-59 10 10 28 30 15 -54 12
-40 -3 35 40 66 8 -61 -12
31 28 -31 -71 -56 20 42 42
-71 17 -21 25 -4 13 -49 16
29 -48 43 60 61 -39 -18 -37
-62 32 -17 -39 -40 19 22 -34
48 -62 69 56 30 -43 -7 -51
32 -50 46 60 58 -40 -16 -39
19 36 -32 -83 -41 25 42 33
->
-40 -3 35 40 66 8 -61 -12
-71 17 -21 25 -4 13 -49 16
-62 32 -17 -39 -40 19 22 -34
32 -50 46 60 58 -40 -16 -39

-40 15 13 -24 -33 3 33
38 -55 -53 63 71 -22 -66
39 -25 -12 27 38 8 -42
33 -23 6 10 20 12 -33
44 -38 -48 51 60 -24 -54
-36 30 19 -30 -40 2 40
-42 38 46 -50 -58 24 52
-44 44 37 -49 -58 16 55
->
38 -55 -53 63 71 -22 -66
33 -23 6 10 20 12 -33
-36 30 19 -30 -40 2 40
-44 44 37 -49 -58 16 55

66 61 66 60 10 -57 -42 -69 -62 51 61 61 -38 46 50
-73 -49 -44 -56 -65 -40 58 66 84 -54 -58 -40 -26 -38 -56
-66 -65 -35 -42 -68 -53 52 69 66 -68 -53 -69 -49 -42 -77
61 63 -42 60 30 -72 -21 -63 -45 50 -34 46 -50 24 -28
50 59 35 -24 52 59 -50 -39 17 53 72 66 58 68 57
->
-73 -49 -44 -56 -65 -40 58 66 84 -54 -58 -40 -26 -38 -56
61 63 -42 60 30 -72 -21 -63 -45 50 -34 46 -50 24 -28

-37 -40 44
-41 -37 39
32 29 -25
24 16 -26
58 44 -42
61 65 -64
-56 -47 52
-59 -66 61
56 53 -51
9 4 -23
-32 -30 19
-21 -30 33
->
-41 -37 39
24 16 -26
61 65 -64
-59 -66 61
9 4 -23
-21 -30 33

-11 -80 -46 -32 75 63 -80 -87 24 76
-30 42 51 38 -33 -21 31 43 3 -51
-6 48 48 36 -54 -29 48 55 -2 -56
->
-30 42 51 38 -33 -21 31 43 3 -51

-62 -56 -57 57 -59 -57 -54 -59 58 66
-60 -59 -57 57 -59 -55 -55 -60 62 67
-56 -51 -51 52 -55 -54 -50 -53 53 56
->
-60 -59 -57 57 -59 -55 -55 -60 62 67

-12 8 -1 6 16 -13
0 5 2 -9 -1 6
-12 -13 14 -4 -2 -14
14 63 6 -3 54 3
-8 6 -3 4 14 -8
5 2 0 27 -12 -2
1 42 22 -79 -6 51
->
0 5 2 -9 -1 6
14 63 6 -3 54 3
5 2 0 27 -12 -2

36 -4 -17 21 -12 -4 -1 12 -9 -3
-14 -28 -64 -3 -9 -58 -59 -30 9 -61
17 -61 -10 -66 -45 37 57 59 -59 -26
-52 -62 31 -18 -69 -52 57 -27 -39 -54
46 -5 53 23 -37 68 48 39 -15 56
-42 18 16 -27 -29 11 -49 9 13 -6
6 -7 -58 -20 18 -28 -26 -7 -25 -39
-14 -49 -64 -11 -6 -40 -19 -35 -43 -52
-63 -16 -23 -37 -34 -12 -61 -10 2 -40
->
-14 -28 -64 -3 -9 -58 -59 -30 9 -61
-52 -62 31 -18 -69 -52 57 -27 -39 -54
-42 18 16 -27 -29 11 -49 9 13 -6
-14 -49 -64 -11 -6 -40 -19 -35 -43 -52

25 57 64 -56 -55
58 13 66 61 71
-43 -55 -34 52 45
14 66 -61 -21 -43
-9 49 -35 -71 -65
-80 -65 56 -49 -48
77 -68 73 48 41
51 55 52 70 61
->
58 13 66 61 71
14 66 -61 -21 -43
-80 -65 56 -49 -48
51 55 52 70 61
---
8 19 87
-38 37 63
-64 -19 11
-29 3 72
-15 -27 41
-1 80 -4
->
8 19 87
-1 80 -4
-15 -27 41
-29 3 72
-38 37 63
-64 -19 11

41 13 -23 -9 54 38 36 59 -47 -60 51 48 -61 64 -57
-61 -47 49 -54 -46 63 16 48 -53 -50 -40 -45 -60 -56 -47
-52 -24 -38 -45 -37 -28 54 -60 -57 -54 -62 -55 63 -52 -28
-62 61 -33 -45 -37 -27 37 -54 -36 -25 -54 -54 47 -32 -18
53 52 -36 57 49 -67 -38 -32 42 49 -46 48 60 67 54
->
53 52 -36 57 49 -67 -38 -32 42 49 -46 48 60 67 54
41 13 -23 -9 54 38 36 59 -47 -60 51 48 -61 64 -57
-52 -24 -38 -45 -37 -28 54 -60 -57 -54 -62 -55 63 -52 -28
-61 -47 49 -54 -46 63 16 48 -53 -50 -40 -45 -60 -56 -47
-62 61 -33 -45 -37 -27 37 -54 -36 -25 -54 -54 47 -32 -18

-21 -21 36 41 53 51 -43 50
-36 -64 39 34 51 -51 -44 54
37 -39 -33 44 40 -54 55 46
-30 -9 -38 56 -46 -47 51 53
-23 30 40 -45 -38 47 -49 -54
->
37 -39 -33 44 40 -54 55 46
-21 -21 36 41 53 51 -43 50
-23 30 40 -45 -38 47 -49 -54
-30 -9 -38 56 -46 -47 51 53
-36 -64 39 34 51 -51 -44 54

13 0 1 0 -29 0 13 38
12 53 12 12 51 15 0 65
0 14 13 0 26 13 -1 77
26 39 39 0 -30 14 15 27
25 25 66 1 -15 -1 15 14
->
26 39 39 0 -30 14 15 27
25 25 66 1 -15 -1 15 14
13 0 1 0 -29 0 13 38
12 53 12 12 51 15 0 65
0 14 13 0 26 13 -1 77

32 44 -7
16 10 0
-33 -55 -1
14 31 2
18 -21 -59
-7 -25 -18
-52 -28 70
->
32 44 -7
18 -21 -59
16 10 0
14 31 2
-7 -25 -18
-33 -55 -1
-52 -28 70

-26 5 39 -22 -18 -29 -35 -13 -12 10
55 -17 19 -8 39 -71 -16 51 -47 20
14 -53 59 10 5 -45 -20 -32 -4 -28
-7 -2 -14 -40 4 81 -19 -37 -43 35
-43 30 -21 -57 -2 40 -50 4 6 -50
->
55 -17 19 -8 39 -71 -16 51 -47 20
14 -53 59 10 5 -45 -20 -32 -4 -28
-7 -2 -14 -40 4 81 -19 -37 -43 35
-26 5 39 -22 -18 -29 -35 -13 -12 10
-43 30 -21 -57 -2 40 -50 4 6 -50

49 67 27 -11
60 1 5 -6
22 61 1 26
38 -38 7 80
->
60 1 5 -6
49 67 27 -11
38 -38 7 80
22 61 1 26
---
-64 -60 -59 62 -60 -60 -62 -64 63 77
-63 -61 -60 60 -61 -57 -57 -62 63 70
-64 -60 -59 62 -60 -61 -62 -64 62 77
-58 -59 -50 56 -61 -52 -49 -58 56 66
-67 -62 -60 65 -61 -61 -63 -65 65 78
-68 -63 -59 67 -62 -60 -62 -65 65 76
-66 -62 -59 64 -61 -61 -63 -65 64 77
->
-64 -60 -59 62 -60 -60 -62 -64 63 77
-64 -60 -59 62 -60 -61 -62 -64 62 77
-67 -62 -60 65 -61 -61 -63 -65 65 78
-66 -62 -59 64 -61 -61 -63 -65 64 77

-42 -44 -32 -43 -44 -43 -44 -33 -38 -45
-36 -46 -37 -46 -50 -46 -47 -29 -43 -45
49 62 37 60 52 58 63 27 44 61
-42 -38 -35 -38 -40 -38 -41 -33 -37 -41
-29 -41 -25 -41 -35 -41 -40 -18 -32 -38
-39 -60 -38 -60 -50 -59 -56 -29 -44 -54
-45 -50 -35 -50 -47 -51 -50 -33 -43 -50
45 59 38 57 56 53 56 25 48 54
->
-42 -44 -32 -43 -44 -43 -44 -33 -38 -45
49 62 37 60 52 58 63 27 44 61
-29 -41 -25 -41 -35 -41 -40 -18 -32 -38
-45 -50 -35 -50 -47 -51 -50 -33 -43 -50

-47 27 -22 -11
-43 -41 -28 45
15 18 6 -7
15 9 11 16
12 -75 -21 49
22 4 42 22
4 17 -17 27
34 11 26 1
-38 -6 -24 -10
6 -3 -10 -16
-32 -22 4 2
-28 -12 24 20
->
-47 27 -22 -11
15 18 6 -7
12 -75 -21 49
4 17 -17 27
-38 -6 -24 -10
-32 -22 4 2

20 -48 35 -47
55 56 40 55
-49 -32 -45 -49
-36 -62 -52 58
13 -59 18 20
->
20 -48 35 -47
-49 -32 -45 -49
13 -59 18 20

45 48 47 52 52 47 51 50 50 50 50 47 49 48 50 51
23 29 28 27 28 28 28 28 29 26 28 29 27 28 28 29
74 74 74 74 74 74 74 75 74 75 75 74 75 74 75 74
22 26 26 30 30 24 29 26 28 28 26 25 26 26 26 29
->
45 48 47 52 52 47 51 50 50 50 50 47 49 48 50 51
74 74 74 74 74 74 74 75 74 75 75 74 75 74 75 74

-61 -72
67 53
-74 -51
-77 -60
->
-61 -72
-74 -51
